128 stands for zero in the data rows.
Each row below has a hidden score, from 0 to 16, with 8 about the middle. What is it?
[69, 86, 149, 135, 89, 106, 83, 79]: 16
[72, 126, 103, 132, 118, 95, 67, 93]: 14
[92, 90, 94, 126, 161, 142, 141, 82]: 16
[36, 130, 92, 159, 155, 140, 156, 124]: 16
[113, 104, 111, 44, 71, 136, 111, 70]: 12
[134, 80, 68, 146, 165, 127, 79, 115]: 5
[114, 155, 183, 149, 159, 144, 121, 167]: 8
[129, 114, 148, 102, 95, 143, 65, 108]: 5
[143, 123, 138, 67, 111, 143, 96, 146]: 3
[121, 137, 114, 107, 111, 173, 109, 121]: 8
[143, 106, 143, 105, 150, 179, 105, 97]: 6
[120, 89, 161, 117, 69, 100, 88, 114]: 8
[134, 151, 145, 118, 128, 96, 125, 140]: 7
[102, 72, 92, 99, 110, 72, 71, 90]: 10
[109, 151, 126, 80, 117, 71, 82, 132]: 8
[88, 93, 140, 152, 145, 151, 108, 50]: 16
[121, 113, 140, 47, 162, 144, 84, 127]: 7
[152, 179, 178, 125, 159, 129, 141, 178]: 3
[146, 76, 133, 105, 113, 49, 106, 105]: 5
[123, 163, 106, 118, 173, 197, 130, 178]: 7
[138, 76, 127, 165, 155, 114, 91, 92]: 6
[143, 116, 135, 93, 152, 106, 149, 98]: 8
[157, 176, 113, 146, 133, 130, 124, 174]: 2
[110, 155, 80, 121, 111, 147, 141, 157]: 10
[148, 136, 136, 75, 91, 134, 122, 123]: 5
[127, 171, 123, 116, 81, 128, 145, 158]: 8
[122, 157, 181, 164, 86, 180, 124, 148]: 8
[141, 118, 122, 147, 65, 177, 122, 98]: 7
[124, 188, 149, 141, 208, 161, 168, 174]: 9
[119, 156, 60, 188, 109, 150, 177, 187]: 10
[106, 116, 103, 151, 124, 140, 130, 105]: 12
[162, 157, 63, 168, 124, 139, 177, 146]: 5
[117, 97, 172, 121, 154, 78, 141, 108]: 11
[138, 126, 87, 102, 178, 114, 116, 125]: 6
[129, 108, 163, 138, 114, 120, 118, 112]: 8
[140, 106, 131, 119, 128, 84, 92, 102]: 5
[107, 156, 123, 145, 108, 109, 155, 166]: 11
[125, 135, 118, 86, 155, 145, 120, 101]: 9
[106, 93, 175, 78, 95, 78, 90, 96]: 10
[66, 134, 135, 144, 138, 127, 200, 165]: 16
[100, 125, 145, 124, 205, 129, 62, 97]: 10
[159, 128, 127, 68, 93, 211, 183, 160]: 5
[138, 107, 106, 131, 131, 107, 135, 115]: 7
[84, 153, 161, 112, 140, 108, 155, 152]: 15
[108, 190, 143, 151, 89, 172, 190, 175]: 12
[168, 150, 116, 106, 79, 165, 142, 143]: 2
[133, 128, 117, 93, 124, 202, 103, 169]: 4
[130, 118, 96, 123, 169, 150, 141, 113]: 9
[69, 110, 112, 152, 124, 55, 112, 114]: 16
[114, 144, 128, 114, 157, 161, 115, 121]: 10
[100, 131, 171, 119, 108, 131, 114, 131]: 11
[168, 147, 183, 149, 139, 99, 149, 174]: 2
[134, 176, 125, 156, 131, 165, 139, 164]: 6
[136, 100, 148, 137, 119, 85, 73, 89]: 5
[205, 131, 158, 165, 156, 163, 104, 99]: 0
[193, 119, 110, 124, 122, 168, 127, 103]: 0
[142, 126, 182, 151, 155, 141, 141, 100]: 8
[135, 183, 173, 160, 169, 114, 175, 155]: 8
[130, 170, 116, 184, 114, 129, 145, 144]: 8
[131, 186, 134, 190, 205, 96, 145, 163]: 7
[82, 98, 132, 116, 168, 127, 124, 96]: 16
[120, 110, 137, 137, 131, 111, 124, 124]: 9
[167, 112, 121, 111, 170, 120, 83, 93]: 1
[146, 109, 128, 146, 126, 60, 92, 99]: 5
[108, 126, 149, 134, 80, 109, 116, 143]: 10
[139, 121, 67, 89, 166, 151, 104, 100]: 6
[136, 131, 66, 176, 130, 207, 123, 134]: 6
[111, 150, 97, 94, 118, 99, 135, 122]: 11
[128, 110, 134, 105, 113, 159, 110, 98]: 8
[147, 125, 144, 130, 151, 132, 174, 128]: 8
[89, 150, 151, 92, 95, 80, 121, 196]: 11
[153, 148, 170, 104, 183, 142, 154, 134]: 6
[143, 88, 135, 123, 135, 104, 80, 124]: 3
[138, 111, 109, 131, 150, 138, 77, 92]: 5
[88, 94, 104, 93, 103, 92, 103, 83]: 14
[115, 98, 148, 93, 105, 120, 97, 96]: 10
[84, 173, 148, 125, 148, 150, 178, 193]: 15
[171, 108, 125, 163, 160, 119, 130, 102]: 3
[106, 143, 161, 148, 86, 119, 151, 159]: 11
[92, 174, 148, 158, 135, 83, 165, 170]: 14
[120, 147, 96, 127, 98, 169, 97, 128]: 8
[146, 127, 64, 180, 177, 144, 93, 97]: 5
[152, 160, 193, 123, 131, 98, 121, 164]: 3
[120, 104, 117, 147, 164, 137, 46, 100]: 6
[122, 178, 144, 142, 99, 136, 119, 187]: 6
[128, 102, 191, 96, 125, 105, 93, 107]: 7
[144, 106, 173, 130, 177, 94, 119, 113]: 6
[132, 122, 130, 99, 122, 163, 138, 110]: 9
[130, 81, 128, 122, 110, 126, 108, 93]: 8
[140, 88, 96, 129, 125, 86, 73, 82]: 5
[122, 187, 127, 181, 91, 101, 154, 156]: 9
[88, 94, 126, 124, 49, 108, 70, 112]: 11
[122, 51, 119, 138, 95, 107, 72, 107]: 7
[162, 113, 112, 97, 150, 178, 141, 145]: 3
[69, 87, 157, 125, 91, 77, 132, 114]: 16
[130, 132, 163, 56, 37, 132, 119, 106]: 8
[104, 149, 151, 174, 77, 154, 138, 106]: 13
[127, 170, 116, 185, 132, 146, 179, 153]: 10
[140, 125, 190, 132, 154, 131, 88, 131]: 4
[116, 122, 98, 110, 118, 88, 151, 114]: 12
[124, 120, 107, 138, 24, 125, 109, 120]: 8
[126, 113, 107, 108, 157, 76, 122, 125]: 8
[199, 179, 135, 127, 183, 179, 157, 164]: 0
[103, 100, 124, 60, 110, 139, 109, 105]: 12
[92, 105, 53, 183, 124, 120, 71, 113]: 11
[141, 104, 115, 93, 174, 83, 130, 99]: 7
[132, 167, 144, 126, 116, 176, 143, 148]: 7
[187, 157, 177, 125, 105, 172, 190, 153]: 2
[108, 106, 127, 116, 109, 89, 105, 123]: 10
[119, 199, 168, 164, 95, 172, 160, 150]: 10
[189, 118, 113, 94, 195, 109, 147, 109]: 1
[143, 119, 121, 88, 189, 144, 119, 124]: 6
[79, 131, 116, 148, 128, 89, 121, 120]: 15
[152, 93, 156, 145, 86, 93, 91, 83]: 4
[124, 145, 166, 93, 104, 87, 128, 143]: 8
[146, 183, 87, 219, 122, 139, 221, 177]: 8
[156, 99, 159, 91, 119, 170, 107, 127]: 3
[120, 100, 200, 121, 99, 138, 154, 111]: 11
[156, 99, 108, 119, 92, 118, 117, 114]: 4
[82, 122, 173, 134, 127, 115, 133, 89]: 16
[135, 126, 75, 127, 102, 113, 143, 112]: 8
[143, 123, 63, 67, 54, 164, 143, 127]: 7
[93, 71, 113, 163, 135, 109, 71, 108]: 11
[102, 113, 148, 115, 134, 138, 124, 98]: 13
[120, 158, 64, 149, 156, 172, 117, 142]: 8
[137, 115, 111, 105, 155, 137, 166, 127]: 9
[123, 133, 163, 126, 139, 106, 137, 117]: 10
[178, 124, 87, 92, 137, 122, 143, 102]: 2
[129, 134, 143, 143, 129, 169, 122, 96]: 9
[116, 138, 157, 117, 94, 156, 159, 154]: 10
[190, 83, 100, 135, 130, 126, 99, 69]: 0
[163, 123, 112, 127, 131, 136, 87, 123]: 1
[158, 137, 127, 103, 158, 205, 154, 161]: 4
[132, 135, 130, 164, 181, 98, 80, 150]: 4
[143, 149, 129, 144, 117, 112, 145, 142]: 6
[95, 114, 130, 127, 31, 96, 132, 127]: 13
[158, 118, 123, 148, 80, 163, 121, 131]: 3
[132, 136, 78, 157, 155, 135, 102, 125]: 6
[127, 172, 128, 139, 122, 161, 118, 129]: 8
[188, 168, 158, 64, 180, 178, 164, 189]: 0
[224, 113, 186, 141, 123, 128, 122, 97]: 0
[117, 125, 99, 138, 29, 142, 132, 114]: 10
[115, 91, 136, 125, 135, 81, 127, 93]: 11
[129, 120, 112, 130, 113, 52, 124, 129]: 8
[134, 120, 143, 77, 119, 158, 122, 96]: 8
[112, 75, 135, 115, 54, 132, 100, 109]: 10
[151, 144, 156, 107, 118, 141, 147, 149]: 5
[123, 160, 156, 162, 160, 163, 180, 156]: 10
[123, 176, 100, 136, 124, 124, 137, 183]: 7
[131, 158, 99, 66, 150, 111, 170, 207]: 7
[122, 146, 178, 157, 145, 51, 124, 182]: 7
[127, 104, 176, 79, 170, 206, 88, 100]: 7
[125, 77, 173, 137, 175, 92, 99, 71]: 9
[167, 131, 120, 128, 137, 74, 135, 118]: 3
[84, 175, 147, 133, 143, 112, 154, 179]: 14
[147, 112, 154, 131, 133, 149, 87, 102]: 4
[134, 125, 83, 81, 80, 112, 106, 93]: 7
[148, 121, 162, 165, 164, 123, 91, 111]: 4
[141, 80, 94, 108, 192, 67, 66, 126]: 3
[100, 86, 79, 136, 56, 112, 59, 75]: 10
[170, 156, 165, 86, 139, 107, 179, 166]: 3
[185, 183, 115, 164, 118, 154, 146, 184]: 0
[113, 117, 123, 158, 129, 153, 138, 114]: 11
[183, 150, 153, 168, 78, 129, 152, 152]: 0
[116, 115, 143, 119, 83, 76, 49, 107]: 6
[47, 166, 137, 113, 139, 149, 203, 168]: 16
[140, 150, 169, 95, 112, 174, 161, 169]: 6
[153, 156, 122, 84, 141, 118, 124, 160]: 3
[193, 125, 120, 162, 140, 150, 144, 124]: 0
[109, 127, 126, 107, 76, 136, 112, 99]: 11
[132, 159, 107, 186, 108, 102, 152, 129]: 9
[124, 89, 85, 95, 142, 89, 128, 85]: 10
[168, 143, 138, 139, 94, 136, 115, 131]: 1
[118, 86, 112, 125, 138, 131, 148, 109]: 11
[213, 154, 109, 50, 141, 76, 119, 139]: 0
[93, 93, 101, 43, 72, 85, 124, 92]: 14
[184, 161, 155, 133, 124, 97, 123, 157]: 0
[146, 110, 47, 160, 188, 132, 153, 115]: 7
[87, 68, 115, 138, 72, 113, 106, 85]: 15
[182, 138, 172, 184, 75, 163, 119, 123]: 0
[136, 132, 133, 110, 145, 158, 119, 137]: 6
[99, 117, 177, 147, 137, 151, 136, 95]: 14
[141, 88, 89, 166, 84, 78, 98, 118]: 5
[126, 105, 109, 95, 176, 123, 144, 103]: 10
[125, 162, 107, 90, 130, 162, 106, 138]: 7
[127, 86, 107, 88, 101, 87, 100, 83]: 8
[155, 114, 144, 92, 133, 147, 144, 142]: 4
[89, 92, 143, 125, 188, 139, 146, 97]: 16
[138, 134, 110, 84, 107, 103, 154, 122]: 8
[111, 101, 96, 85, 78, 140, 135, 81]: 13
[101, 137, 107, 176, 135, 109, 168, 165]: 13
[88, 90, 184, 90, 82, 155, 101, 105]: 13
[186, 194, 118, 140, 134, 163, 145, 152]: 0
[54, 93, 164, 121, 91, 127, 109, 92]: 16
[155, 189, 138, 166, 80, 98, 138, 200]: 2
[98, 129, 121, 169, 94, 97, 98, 153]: 10
[154, 193, 93, 154, 138, 210, 169, 179]: 4
[172, 176, 115, 165, 109, 190, 164, 149]: 3
[146, 91, 119, 147, 133, 117, 110, 121]: 5
[82, 94, 85, 152, 105, 103, 91, 91]: 14
[147, 99, 158, 133, 144, 144, 97, 136]: 3
[148, 126, 105, 112, 127, 137, 167, 118]: 8
[100, 87, 124, 172, 143, 165, 113, 101]: 12
[96, 137, 73, 165, 184, 162, 104, 104]: 12
[114, 95, 115, 125, 104, 120, 136, 93]: 12
[115, 106, 123, 110, 88, 111, 104, 81]: 10
[88, 72, 144, 109, 112, 120, 133, 102]: 15
[126, 145, 109, 74, 175, 104, 172, 130]: 11
[137, 72, 41, 100, 179, 149, 123, 103]: 7
[161, 188, 124, 169, 88, 183, 126, 193]: 1
[87, 110, 186, 108, 140, 132, 98, 97]: 14
[157, 163, 164, 149, 116, 166, 129, 143]: 3
[116, 85, 117, 121, 123, 139, 101, 92]: 10
[160, 142, 145, 114, 147, 137, 109, 168]: 1
[100, 151, 156, 121, 129, 163, 125, 145]: 11
[83, 139, 127, 72, 124, 128, 100, 128]: 13
[107, 113, 109, 113, 127, 117, 125, 75]: 13
[178, 109, 119, 147, 146, 129, 84, 116]: 0
[67, 70, 104, 151, 126, 140, 102, 93]: 16
[145, 99, 142, 108, 100, 112, 47, 109]: 2
[127, 138, 122, 101, 132, 120, 188, 209]: 8
[42, 139, 104, 129, 90, 108, 132, 109]: 16
[83, 169, 139, 90, 161, 130, 157, 173]: 14
[141, 104, 125, 167, 168, 65, 133, 115]: 7
[73, 171, 164, 168, 114, 154, 202, 173]: 16
[129, 165, 119, 92, 195, 153, 160, 187]: 7
[122, 114, 93, 127, 126, 139, 73, 100]: 7
[107, 102, 71, 122, 128, 148, 140, 115]: 12
[127, 103, 88, 115, 134, 136, 132, 99]: 9
[55, 69, 140, 104, 147, 132, 93, 81]: 16
[153, 201, 110, 167, 112, 228, 210, 208]: 6
[96, 144, 134, 86, 172, 114, 115, 144]: 11
[123, 149, 140, 84, 121, 134, 171, 152]: 10
[112, 147, 193, 157, 119, 61, 144, 166]: 10
[104, 74, 142, 103, 133, 131, 100, 110]: 11
[170, 172, 82, 183, 83, 120, 180, 169]: 3
[128, 87, 113, 84, 124, 85, 94, 68]: 8
[99, 124, 112, 82, 161, 157, 79, 94]: 11
[87, 186, 117, 160, 126, 169, 182, 149]: 16
[136, 170, 106, 136, 85, 55, 145, 178]: 6
[138, 128, 112, 148, 114, 142, 145, 180]: 5
[81, 91, 147, 81, 120, 132, 120, 115]: 15
[77, 136, 173, 102, 134, 148, 123, 161]: 14
[96, 120, 168, 109, 93, 109, 131, 137]: 13
[47, 162, 96, 89, 144, 124, 144, 187]: 16
[59, 76, 149, 129, 128, 78, 113, 109]: 16
[112, 114, 39, 157, 222, 139, 51, 80]: 8
[102, 158, 116, 193, 132, 148, 189, 184]: 13
[110, 179, 142, 128, 88, 80, 170, 169]: 11
[104, 87, 148, 141, 166, 128, 84, 130]: 9
[193, 191, 133, 178, 141, 159, 131, 169]: 0
[142, 148, 158, 140, 210, 161, 109, 141]: 4
[103, 155, 98, 143, 159, 85, 155, 147]: 12
[110, 135, 103, 49, 102, 109, 106, 123]: 10
[125, 91, 115, 114, 100, 142, 111, 110]: 8
[112, 182, 160, 145, 143, 152, 111, 146]: 9
[70, 165, 69, 150, 156, 98, 174, 174]: 16
[160, 79, 103, 14, 114, 90, 121, 87]: 5
[162, 117, 174, 155, 113, 131, 135, 123]: 4
[158, 175, 87, 216, 145, 84, 134, 148]: 3
[117, 119, 118, 131, 185, 121, 140, 111]: 11
[164, 186, 124, 147, 125, 192, 182, 187]: 3
[141, 184, 185, 184, 176, 88, 136, 199]: 4
[177, 112, 130, 123, 128, 136, 99, 140]: 0
[99, 68, 171, 101, 147, 124, 97, 85]: 12
[113, 111, 168, 151, 143, 64, 133, 126]: 11
[106, 120, 174, 70, 185, 76, 141, 124]: 12
[94, 88, 148, 133, 134, 110, 108, 84]: 14
[148, 142, 151, 113, 44, 130, 108, 125]: 4
[102, 139, 137, 132, 188, 116, 162, 145]: 13
[128, 141, 120, 111, 141, 122, 149, 146]: 8
[150, 116, 138, 107, 113, 138, 114, 129]: 4
[168, 69, 142, 132, 148, 191, 93, 110]: 1
[144, 121, 150, 163, 132, 94, 112, 120]: 5
[105, 133, 149, 67, 140, 91, 99, 122]: 10
[103, 102, 99, 153, 84, 154, 136, 110]: 13
[83, 114, 158, 164, 128, 117, 125, 108]: 15
[174, 97, 141, 129, 89, 100, 75, 76]: 0
[101, 155, 148, 149, 128, 116, 142, 158]: 12
[141, 193, 157, 123, 141, 161, 159, 139]: 7
[153, 166, 129, 72, 91, 128, 160, 157]: 5
[158, 130, 157, 95, 190, 185, 137, 115]: 5
[178, 154, 51, 118, 86, 157, 190, 177]: 2
[143, 160, 113, 147, 74, 135, 185, 166]: 7
[133, 188, 197, 141, 159, 170, 164, 173]: 7
[108, 152, 163, 94, 100, 120, 125, 187]: 9
[108, 124, 124, 155, 133, 141, 147, 105]: 13
[140, 168, 138, 151, 184, 109, 169, 178]: 7
[133, 73, 122, 134, 135, 132, 109, 72]: 8
[65, 98, 126, 116, 155, 100, 94, 91]: 16
[194, 123, 96, 110, 75, 119, 122, 106]: 0
[103, 154, 120, 143, 137, 130, 136, 118]: 12
[134, 125, 128, 155, 143, 155, 166, 106]: 10
[88, 132, 156, 94, 123, 111, 151, 140]: 15
[107, 165, 114, 156, 93, 114, 146, 191]: 10
[160, 146, 122, 123, 125, 98, 162, 157]: 4
[106, 104, 122, 152, 88, 112, 115, 73]: 13
[92, 121, 99, 108, 161, 138, 127, 141]: 13
[210, 137, 90, 105, 160, 109, 115, 158]: 0
[118, 135, 167, 107, 148, 149, 121, 105]: 10
[50, 116, 48, 161, 151, 136, 100, 104]: 16
[124, 122, 134, 172, 120, 122, 139, 113]: 10
[120, 81, 79, 125, 73, 121, 129, 114]: 10
[146, 84, 180, 124, 142, 116, 131, 73]: 8
[142, 97, 96, 128, 88, 109, 132, 87]: 8
[113, 73, 130, 150, 122, 95, 109, 92]: 11
[151, 86, 117, 54, 100, 129, 100, 113]: 4
[100, 98, 144, 109, 108, 129, 132, 114]: 13
[172, 134, 147, 113, 123, 157, 133, 133]: 2
[112, 98, 128, 140, 108, 118, 153, 107]: 12
[168, 186, 97, 168, 170, 116, 127, 196]: 0
[62, 91, 97, 118, 119, 113, 141, 83]: 16
[101, 163, 127, 78, 140, 165, 199, 147]: 15
[150, 159, 129, 101, 158, 205, 104, 130]: 3
[140, 92, 175, 146, 118, 115, 109, 105]: 6
[129, 121, 132, 132, 178, 123, 163, 119]: 10
[99, 119, 121, 156, 147, 143, 152, 109]: 14
[87, 96, 160, 126, 133, 79, 75, 99]: 12
[152, 115, 176, 136, 113, 123, 101, 89]: 5
[99, 88, 67, 112, 109, 86, 109, 95]: 13
[125, 162, 53, 56, 115, 144, 150, 172]: 8
[135, 96, 109, 157, 137, 167, 114, 120]: 7
[136, 147, 196, 71, 83, 177, 165, 137]: 8
[134, 128, 154, 174, 194, 124, 146, 104]: 9
[164, 176, 70, 63, 134, 136, 122, 171]: 1
[144, 120, 101, 156, 98, 147, 105, 137]: 4
[79, 116, 86, 72, 131, 147, 119, 96]: 16
[146, 117, 97, 95, 170, 190, 154, 121]: 7
[142, 106, 130, 76, 119, 87, 95, 92]: 6
[146, 168, 133, 72, 92, 151, 201, 180]: 7
[104, 101, 151, 101, 149, 120, 118, 91]: 12
[89, 159, 177, 159, 161, 149, 128, 169]: 12
[106, 192, 126, 137, 141, 140, 167, 177]: 11
[151, 135, 172, 138, 81, 135, 114, 115]: 4
[171, 151, 100, 163, 134, 151, 188, 154]: 4
[132, 130, 118, 98, 111, 156, 144, 112]: 9
[95, 107, 135, 99, 94, 87, 114, 89]: 14
[168, 137, 155, 127, 176, 146, 145, 155]: 2
[135, 97, 102, 91, 91, 73, 147, 130]: 8
[140, 140, 163, 127, 113, 87, 140, 141]: 6
[124, 123, 128, 147, 143, 168, 37, 119]: 4
[101, 118, 163, 143, 173, 129, 72, 91]: 10
[138, 86, 181, 111, 122, 104, 98, 116]: 5
[176, 91, 150, 94, 165, 133, 103, 105]: 1
[148, 140, 133, 102, 64, 107, 118, 127]: 5
[127, 94, 101, 107, 116, 124, 88, 107]: 7
[122, 104, 90, 173, 101, 96, 76, 105]: 7
[126, 102, 80, 138, 86, 120, 93, 119]: 7
[193, 142, 141, 142, 90, 152, 181, 164]: 0
[153, 144, 151, 217, 119, 126, 146, 156]: 4
[96, 105, 66, 94, 111, 81, 133, 73]: 15
[157, 101, 175, 118, 77, 61, 113, 103]: 4
[90, 97, 183, 128, 170, 116, 94, 105]: 13
[109, 94, 142, 122, 112, 102, 151, 127]: 12
[156, 122, 81, 125, 145, 88, 141, 125]: 5
[118, 146, 100, 92, 140, 88, 128, 186]: 7
[203, 180, 135, 187, 151, 201, 159, 143]: 0
[76, 145, 77, 103, 107, 89, 149, 150]: 16
[127, 151, 179, 121, 66, 95, 103, 132]: 7
[120, 123, 158, 161, 158, 105, 97, 96]: 9
[172, 161, 145, 102, 142, 163, 151, 118]: 3
[162, 183, 89, 89, 170, 142, 147, 206]: 1
[147, 168, 105, 110, 122, 195, 192, 197]: 6
[142, 108, 141, 106, 127, 134, 152, 109]: 8
[156, 114, 113, 171, 122, 103, 128, 146]: 3
[141, 93, 114, 154, 99, 89, 132, 123]: 7
[125, 125, 68, 100, 104, 102, 159, 146]: 9
[86, 89, 161, 103, 116, 81, 110, 98]: 14
[212, 87, 130, 134, 77, 77, 122, 91]: 0
[142, 182, 139, 122, 178, 210, 185, 200]: 6
[201, 188, 144, 126, 76, 108, 170, 158]: 0
[189, 156, 125, 103, 117, 122, 139, 151]: 0
[139, 155, 132, 114, 150, 125, 139, 164]: 6
[132, 138, 115, 130, 122, 65, 145, 121]: 9
[90, 120, 121, 99, 115, 119, 111, 129]: 13
[121, 128, 116, 104, 186, 146, 134, 118]: 10
[171, 132, 69, 137, 94, 125, 170, 143]: 3
[174, 85, 85, 111, 119, 79, 68, 86]: 0
[134, 99, 78, 120, 136, 178, 106, 103]: 7
[163, 123, 61, 168, 108, 131, 124, 98]: 4
[129, 159, 129, 170, 90, 204, 132, 162]: 7
[117, 110, 95, 175, 138, 161, 129, 160]: 8
[121, 162, 173, 121, 168, 117, 147, 145]: 9
[149, 155, 124, 132, 166, 194, 134, 139]: 5
[140, 140, 140, 93, 156, 128, 111, 101]: 6
[195, 113, 117, 125, 147, 158, 146, 109]: 0
[130, 117, 120, 142, 129, 83, 124, 101]: 9
[82, 79, 169, 150, 84, 188, 112, 90]: 15
[158, 168, 76, 121, 180, 99, 148, 165]: 3
[137, 173, 202, 167, 104, 171, 131, 133]: 7
[123, 110, 91, 153, 119, 135, 160, 103]: 11
[98, 194, 142, 85, 170, 91, 176, 160]: 14
[174, 167, 155, 116, 105, 117, 139, 149]: 1
[87, 96, 178, 87, 142, 208, 102, 111]: 13
[40, 78, 106, 79, 144, 107, 150, 103]: 16
[144, 129, 98, 162, 147, 148, 170, 104]: 9
[126, 164, 138, 146, 132, 134, 157, 132]: 10
[132, 126, 96, 83, 120, 136, 104, 106]: 7
[91, 85, 126, 115, 165, 96, 74, 107]: 11
[153, 79, 145, 178, 150, 85, 121, 116]: 4
[193, 112, 113, 119, 129, 137, 98, 123]: 0
[131, 157, 170, 106, 93, 97, 176, 163]: 9
[64, 103, 103, 132, 154, 83, 156, 67]: 16
[134, 160, 129, 139, 128, 118, 124, 157]: 6
[134, 103, 166, 157, 173, 135, 71, 140]: 4
[95, 154, 159, 141, 106, 115, 127, 149]: 12
[183, 153, 74, 91, 159, 110, 190, 169]: 2
[115, 160, 165, 144, 138, 112, 114, 160]: 8
[109, 97, 178, 166, 148, 141, 97, 90]: 11
[116, 103, 146, 117, 86, 128, 88, 107]: 8
[149, 141, 113, 79, 127, 88, 129, 159]: 4
[134, 144, 106, 116, 116, 135, 167, 138]: 9
[101, 110, 111, 139, 113, 70, 83, 93]: 11
[160, 192, 177, 114, 50, 88, 117, 164]: 1
[122, 153, 122, 163, 118, 147, 183, 167]: 10
[97, 102, 160, 174, 129, 172, 78, 98]: 11
[158, 135, 119, 145, 151, 112, 102, 110]: 3
[130, 166, 163, 144, 91, 136, 177, 185]: 8
[121, 117, 150, 123, 101, 104, 107, 95]: 9
[140, 115, 155, 165, 93, 108, 121, 97]: 7
[160, 119, 83, 154, 142, 92, 131, 121]: 4
[210, 120, 165, 101, 121, 122, 136, 99]: 0
[89, 102, 138, 145, 154, 136, 128, 109]: 14
[112, 156, 98, 97, 169, 145, 130, 144]: 10
[117, 107, 197, 94, 122, 154, 100, 121]: 8
[115, 93, 91, 145, 151, 126, 82, 106]: 8
[75, 75, 104, 118, 126, 93, 90, 96]: 15
[93, 75, 97, 128, 168, 75, 162, 85]: 16
[93, 113, 85, 133, 110, 109, 87, 93]: 12
[122, 161, 92, 63, 169, 105, 156, 157]: 9
[83, 75, 127, 174, 102, 81, 95, 50]: 16
[158, 207, 160, 147, 173, 147, 167, 207]: 3
[108, 170, 104, 152, 194, 113, 170, 174]: 11
[90, 160, 90, 147, 131, 167, 189, 161]: 16
[117, 89, 123, 121, 97, 130, 81, 83]: 9
[133, 135, 146, 190, 152, 121, 141, 156]: 7
[75, 131, 139, 106, 91, 68, 196, 124]: 16
[155, 130, 134, 183, 138, 139, 168, 114]: 7
[188, 95, 120, 112, 70, 117, 126, 113]: 0
[138, 191, 118, 185, 130, 183, 199, 177]: 8
[128, 142, 159, 178, 109, 148, 122, 152]: 7
[100, 127, 128, 164, 106, 148, 116, 109]: 12
[123, 143, 121, 180, 132, 175, 124, 127]: 9
[156, 109, 134, 132, 102, 164, 97, 102]: 3
[148, 156, 178, 128, 136, 103, 151, 136]: 6
[181, 169, 80, 129, 127, 145, 131, 124]: 1
[112, 128, 162, 148, 169, 131, 153, 130]: 12
[61, 86, 154, 121, 110, 117, 68, 83]: 16
[169, 99, 93, 94, 151, 118, 116, 99]: 2
[141, 137, 119, 163, 50, 111, 134, 162]: 5
[63, 157, 108, 150, 150, 32, 139, 188]: 16
[111, 84, 121, 155, 166, 101, 113, 102]: 11
[80, 60, 104, 138, 197, 115, 125, 96]: 16
[189, 175, 160, 160, 124, 157, 146, 167]: 0
[133, 115, 109, 110, 163, 182, 137, 149]: 7
[143, 126, 135, 183, 133, 115, 117, 129]: 5
[125, 165, 194, 79, 163, 113, 161, 164]: 9
[128, 88, 160, 70, 163, 145, 115, 106]: 8
[138, 170, 133, 132, 149, 139, 152, 196]: 5
[165, 116, 110, 119, 115, 122, 193, 150]: 5
[137, 129, 134, 220, 169, 158, 151, 161]: 7
[144, 185, 177, 137, 88, 113, 132, 191]: 4
[159, 149, 63, 152, 137, 109, 171, 158]: 5
[161, 74, 100, 106, 153, 83, 49, 91]: 0
[156, 102, 164, 142, 124, 128, 101, 97]: 4
[95, 118, 178, 159, 136, 112, 76, 92]: 11
[215, 200, 130, 115, 238, 182, 192, 190]: 0
[149, 104, 113, 74, 159, 137, 96, 79]: 5
[148, 125, 119, 167, 103, 124, 136, 104]: 6
[124, 142, 171, 169, 95, 152, 133, 142]: 8
[91, 122, 125, 124, 94, 105, 117, 102]: 14
[102, 100, 180, 120, 120, 151, 100, 143]: 10
[145, 107, 120, 132, 109, 106, 111, 102]: 6
